In the rows, zero is written as 128.
One turn sends every row of this set to another row. A few are shown first. Where does it send the rows asked after them?
lep: [148 135 163 125 136 145 122 143 130 130 109 127 168  77 168]
gili: [132  97 159  91 162 145 156 113 162 152 102 159 148 120 124]
lizi: [142 106 132 144 137 114  79 113 135 139 129 145 128 124 167]
dob: [154 127 159 121 132 142 120 142 129 127 111 126 165  80 175]
lizu: [129  96 113  80 146 138 107 114 173 166 122 142 141 120 166]
gib: [ 87 128 166 100 150 145 101 124 115 150 113 120 152 131 135]
zaf: [104 106 147 155 170 122 120 134 151 159 141 156 147 117 132]
lukem: [109 128 129 108 107 115 118 134 161 165 108 121 126 101 174]
fuma: [135 105 148  96 162 139 150 108 165 151 105 146 157 126 111]
Sapu: [111 140 114 136 164 144 153 116 128 154  93 154 168 104 159]
Rep: [121 137 103 122 154 144 147 115 117 153 105 155 158 108 185]
rubiz: [114  95 169 106 145 148 104 126 133 133 102 114 148 147 130]
Gan: [136 107 133 147 151 107  93 113 147 135 142 132 124 131 158]
zemun: [115 103 125  83 151 140 100 111 175 166 114 145 136 106 174]
figur: [106 142 141 151 156 113  91 114 122 155 130 154 146 105 144]
Tikod: [150  99 105 132 146 146 138 116 147 136  88 143 150 124 180]
bevo: [133 128 154 134 148 116 128 116  96 146 141 170 143 126 149]
nir: [139 105 158 155 163 113 128 116 144 130 135 144 136 135 125]
geb: [139 132 154 109 106 111 154 121 141 138 100 120 124 122 146]
molo: [126 145 157 109 111 112 160 122 132 144 104 124 131 114 140]
bafo: [ 98 126 123  92 166 137 116 114 171 176 114 144 159 100 135]
bot: [145 125 155 121 134 148 119 150 132 136 113 130 167  75 178]
gam: [139 111 109 148 153 143 132 110 155 133  77 133 156 116 156]
foru: [111 105 149 104 115 131 163 152 150 171 113 148 141 110 152]
Galu: [144 135 146  88 148 123 118  81 154 130 100 125 126 122 145]
labu: [131  88 136 134 144 129 111 138 124 162 146 176 142 124 170]
tet: [118  97 152 114 117 131 158 151 165 163 102 141 141 112 143]
zuliv: [ 99 116 166  87 144 149 115 130 101 149 122 131 149 140 150]
zisu: [ 97 121 130  93 162 140 105 112 176 172 108 147 142  95 154]
Kovo: [134 100 153  75 156 147 159 115 144 158 118 167 143 123 148]
rup: [121 156 131  77 152 122 127  88 133 156 122 136 143 117 145]
lib: [153 102 156 155 148 117 117 113 130 128 118 150 140 134 128]
godet: [126 132 117 149 164 141 147 109 144 139  79 142 165 108 145]
Fovav: [131 120 150 132 157 113 138 119 110 145 160 159 134 134 155]
roful: [106 142 139 145 161 108 107 112 127 151 151 146 136 115 152]
bas: [144 123 159 127 138 148 117 148 139 133 107 128 169  75 169]
fub: [106  96 156  87 137 152  99 134 117 150 124 127 143 144 163]
dumi: [ 92 107 169 109 153 150 100 133 134 148 104 121 156 133 126]
voz: [144 117 103 122 145 144 146 112 122 141 101 151 149 123 190]
kuri: [127  85 135 136 153 122 116 135 140 156 158 160 133 132 170]
Kura: [117  96 158  96 135 145  89 123 127 134 112 112 138 148 154]
bavo: [147 126 164 123 136 147 130 150 128 133 111 133 171  78 170]
busu: [128 155 147  81 154 123 128  82 135 142 109 138 128 114 149]
lunu: [102 135 135 117 113 117 117 133 166 163 100 119 133  95 157]
pidil: [116  97 150 160 160 128 110 135 144 159 121 167 156 113 128]
rugo: [153 119 163 125 137 148 127 150 135 130 108 129 168  81 169]
susu: [138 107 137  69 150 140 157 111 138 161 128 159 148 129 148]
Govo: [148 126 129  92 146 123 114  84 163 135 104 119 135 129 136]

lib turns into pidil
bafo turns into rup
Where do these go?
nir turns into zaf
gib turns into zuliv
Sapu turns into Rep
tet turns into lunu
lep turns into bavo
Kovo turns into zemun

One turn sends every row of this set to another row. A few are shown first. Where does it send the rows asked after them?
mege: [118 148 131 141 118  85 131 174 121 126 114 147  75 110 117 121 123  90
  92 183 167 118 135]
Suker: [102 137 143 155 112  60 121 141 168 115 107 146 122 117 153 131 107 127
 103 202 138 113 130]
rizi: [ 95 108 106 140 111 123 204 135 193 130 141 156 114 135 134 131 144 139
  74 188 160 133 111]
Muzo: [131 121 127 160  98  64 171 127 163 146 166 123 102 126 148 136 117 132
  94 178 128 112  95]
Vegel: [ 99 156 115 174  82  89 141 173 139 127 125 146  69 105 121 113 121  95
 106 176 147 112 102]
Nulum: [111 140 110 139  88  68 186 149 159 152 142 140 117 103 113 101 119 101
 100 159 123  91 108]
bofal: [104 116 139 137 127  48 149 112 188 120 130 153  95 117 147 144 129 120
  87 160 118 121 119]
pober: [ 81 150 106 148 103  89 145 141 171 122 106 185  68 157 118 144 120 120
  65 171 144  88 121]
Falek: [ 99 132 105 151 146 109 174 109 176 127 134 187 130 137  99  98 143 123
  96 181 155 125 118]
Dipot: [131 114 115 123  97  57 143 125 166  98 116 152  92 128  87 142 114 106
  87 193 193 135 122]
Monas: [117 134  92 148  83  55 151 126 198 100 122 130  77 143  96 143 125 113
  90 196 161 145 113]
Pubub: [118 152 110 175 129  96 132 154 152 151 146 137  83 157 110 150 137 143
  62 192 146 109 134]
Liked: [121 112 112 142 133 119 165 129 192 117 153 183 117 130 116 126 128 150
  86 154 161 143 131]
neka: [ 99 135 100 124 106  65 125 160 161 139 151 149  85 156 142 131 145 109
  46 158 160 114 117]
kenal: [109 120 135 147 116 103 140 153 123 146 130 174  99 124 106 145 122 125
  61 186 183  83 119]
vupe: [ 82 100 104 132  98 117 173 156 195 140 138 170 127 152 113  97 136 125
  79 189 157 111 114]
Fabi: [112 156 123 151  88  79 153 171 156 128 116 129 129 105 137 118  98 125
 108 192 139 102 133]
sen: [ 70 138 111 187  97 103 144 163 166 142 130 163  91  98  98 139 146 130
  71 168 139  95 109]
Vimak: [115 106  97 154  94  69 151 125 162 118 114 130  85  83  78 123 114  98
  86 187 179 127 114]
fofas: [127 104  99 137  95  61 142 119 168 111 109 137  73 116  92 129 102  97
  79 186 182 128 122]
puli: [ 91 141 131 152 110  72 120 159 160 109 104 155  55 120 140 137 130  97
  89 178 145 129 124]
Neki: [106 118 106 147  83  65 152 139 169 108 119 148 107  87  66 123 131  98
  97 187 181 129 109]
bup: [118 140 132 178 102  80 124 158 139 128 137 128  63 130 144 137 127 111
  94 200 155 129 105]
Fito: [106 142 105 156 110  78 123 153 137 133 172 165 101 106 115 123 138 123
  71 137 169 110  97]
Boko: [ 86 156 104 120 117  81 170 146 132 113 135 158  88 111 133 148 140 113
  57 157 174 104 104]
kufe: [ 92 111 112 129 121 121 206 138 176 124 144 148 108 121 130 138 135 148
  74 195 155 121  99]
vor: [ 77 162  96 167 128  65 142 131 146 135 152 141  94 131 126 127 166 112
  65 181 148 113  91]
lufi: [116 110 110 142 135 112 145 138 192 118 164 180 111 123 108 120 121 157
  87 149 144 134 121]
bifu: [ 97 122 108 156 133 116 153 130 199 106 152 185 116 135 107 117 126 157
  97 160 149 132 123]
betun: [106 101 103 144 106 111 168 139 187 157 148 171 132 157 114  90 143 116
  80 189 159 120 112]
dugul: [102 111 113 140 119 131 193 147 179 121 153 151 120 133 124 135 132 158
  82 191 168 126 116]
logi: [101  95 102 125 102 105 157 154 190 154 150 169 120 158 115  90 129 119
  74 183 148 109 107]
mapa: [101 141 135 138 108  67 132 167 163 127  99 142 132 105 137 117 109 114
  99 195 140 106 146]
suzu: [ 91 139 104 142 159 101 171 111 167 128 136 171 121 141  96  99 140 126
  91 198 140 117 109]
fusud: [115 149 130 168  89  71 136 149 165 118 126 136 119 118 153 130  93 137
 112 195 136 109 117]
pur: [122 122  85 155  98  59 148 115 181 113 114 118  66 127  95 131 111 105
  83 195 164 138 121]
bokal: [126 115  86 171  93  67 142 132 175 127 131 110  80 102  81 122 118 108
  88 189 165 138 120]
demez: [129 127  96 166  85  65 147 145 174 126 145 111 102 115  74 127 137 115
  94 202 169 144 113]
tus: [122 127 136 111 140  56 157 136 150 143 125 152 120 108 112 115 127 100
  85 162 136 107 143]
Seled: [ 95 125 111 144 149 107 160 120 170 131 138 175 133 157  99  96 140 130
  91 203 161 116 122]

bofal turns into tus
Monas turns into Dipot
Falek turns into betun
Where do these go?
Fabi turns into fusud
neka turns into Boko
sen turns into Pubub
pur turns into fofas
bifu turns into Seled
puli turns into mege
logi turns into kufe

One turn sends every row of this set to another row. A few are shown first. Where does it send the rows asked after them?
did: [110 152 136 115  99 125  87 130 150 163 150 151 128 135 126 179 137 136
 116 165 137 107 139 152 156 123 141 116 122 170 125 176 106 138 142 165
  64 134  92 136 148 103]
melut: [103 141 143 133 120 142  89 115 150 154 143 143 134 140  97 177 152 147
  84 146 134 128 103 102 129 139 104 109 138 130  96 160  95 128 134 120
 104 117 120 132 133 116]
nur: [106 147 137 140 126 151  95 130 139 160 139 144 140 127 111 166 164 140
  78 133 128 125  98 115 133 137 113 108 136 135  91 171  94 127 140 128
 118 112 116 138 139 121]
rutu: [143 171 118 125 149  93 111 137 126 105 113  80 117 142  67 160 140  97
 160 144  96 106 121 101 165 120 120 106 122 139 125 135  94 156 155 174
 102 104 126 124 104  94]
mam: [105 140 136 131 140  91 156 141 106 180 147 117 113 139 123 164 115 129
 121 176 154 127 114 135 147 137 170 140 119 112  96 121 113 118 127 194
  93 147 120 116 109 130]
Ronub: [150 152 133 110 134 147 138 126 136 135 123  74 135 134  81 160 140 109
 150 146  97  84 122  84 132 126 125 117 136 128  97 139  86 132 159 149
 120 126 105 130  73  98]
pas: [131 167 103  85 125 113 169 140 106 166 134  87 133 118 119 146 144 117
 140 133 109 113 122 101 140 119 129 106 138 162  89 128 116  94 169 173
 105 141 122 141  95 106]
fif: [110 147 136 112 102 110  80 121 167 150 145 141 127 146 114 190 126 134
 114 176 133 102 138 138 161 137 133 119 123 158 126 168  98 146 128 158
  60 127  98 133 145  92]
pak: [148 172  97  79 143  87 156 154  86 154 131  98 117 121 119 149 147  93
 134 158 114 111 139 114 165 131 139 109 117 164  96 137 110 115 160 183
  80 136 145 128 105  93]
dak: [159 168 138 101 136 108 150 118 110 127 152 105 112 141  75 176 155  99
 156 166 128 101 139  96 155 132 116 108 114 148 129 147  81 139 155 158
  77 145 112 117  88  98]
tiz: [128 178  86 101 144  89 147 161  89 140 115  83 122 114 114 144 139 103
 124 130  93 118 112 105 160 129 119 106 130 157  91 133 100 122 159 185
 126 123 147 149  95 104]
med: [ 89 167 106 164 116 123 132 151 121 173 138  93 112 120 121 180  89 121
 127 148 132 110 103 115 135 135 146 133 126 124  82 137 107 117 131 202
 111 153 123 142 134 125]
bidi: [ 97 177 119 159 156  86 129 153 105 176 134 106 118 126 115 155 115  92
 118 160 146 136 107 128 152 167 140 120 123 110  87 137  85 115 124 187
 101 118 144 112 147 105]
zevi: [120 129 127 115 137 104  78 159 129 140 107 134 106 132 132 165 147 132
  81 161 116 121 129 142 164 126 142 102 105 119 106 157  99 174 122 162
 108  86 105 126 133 122]
vodu: [115 125 137 116 126 100  76 144 142 130 106 126 109 133 121 169 135 135
  85 174 119 120 128 119 159 133 131 104 108 111 106 158  93 177 114 149
 116  92 109 128 128 121]

Ronub turns into rutu
tiz turns into pak
Where do these go?
med turns into bidi
fif turns into melut
did turns into nur

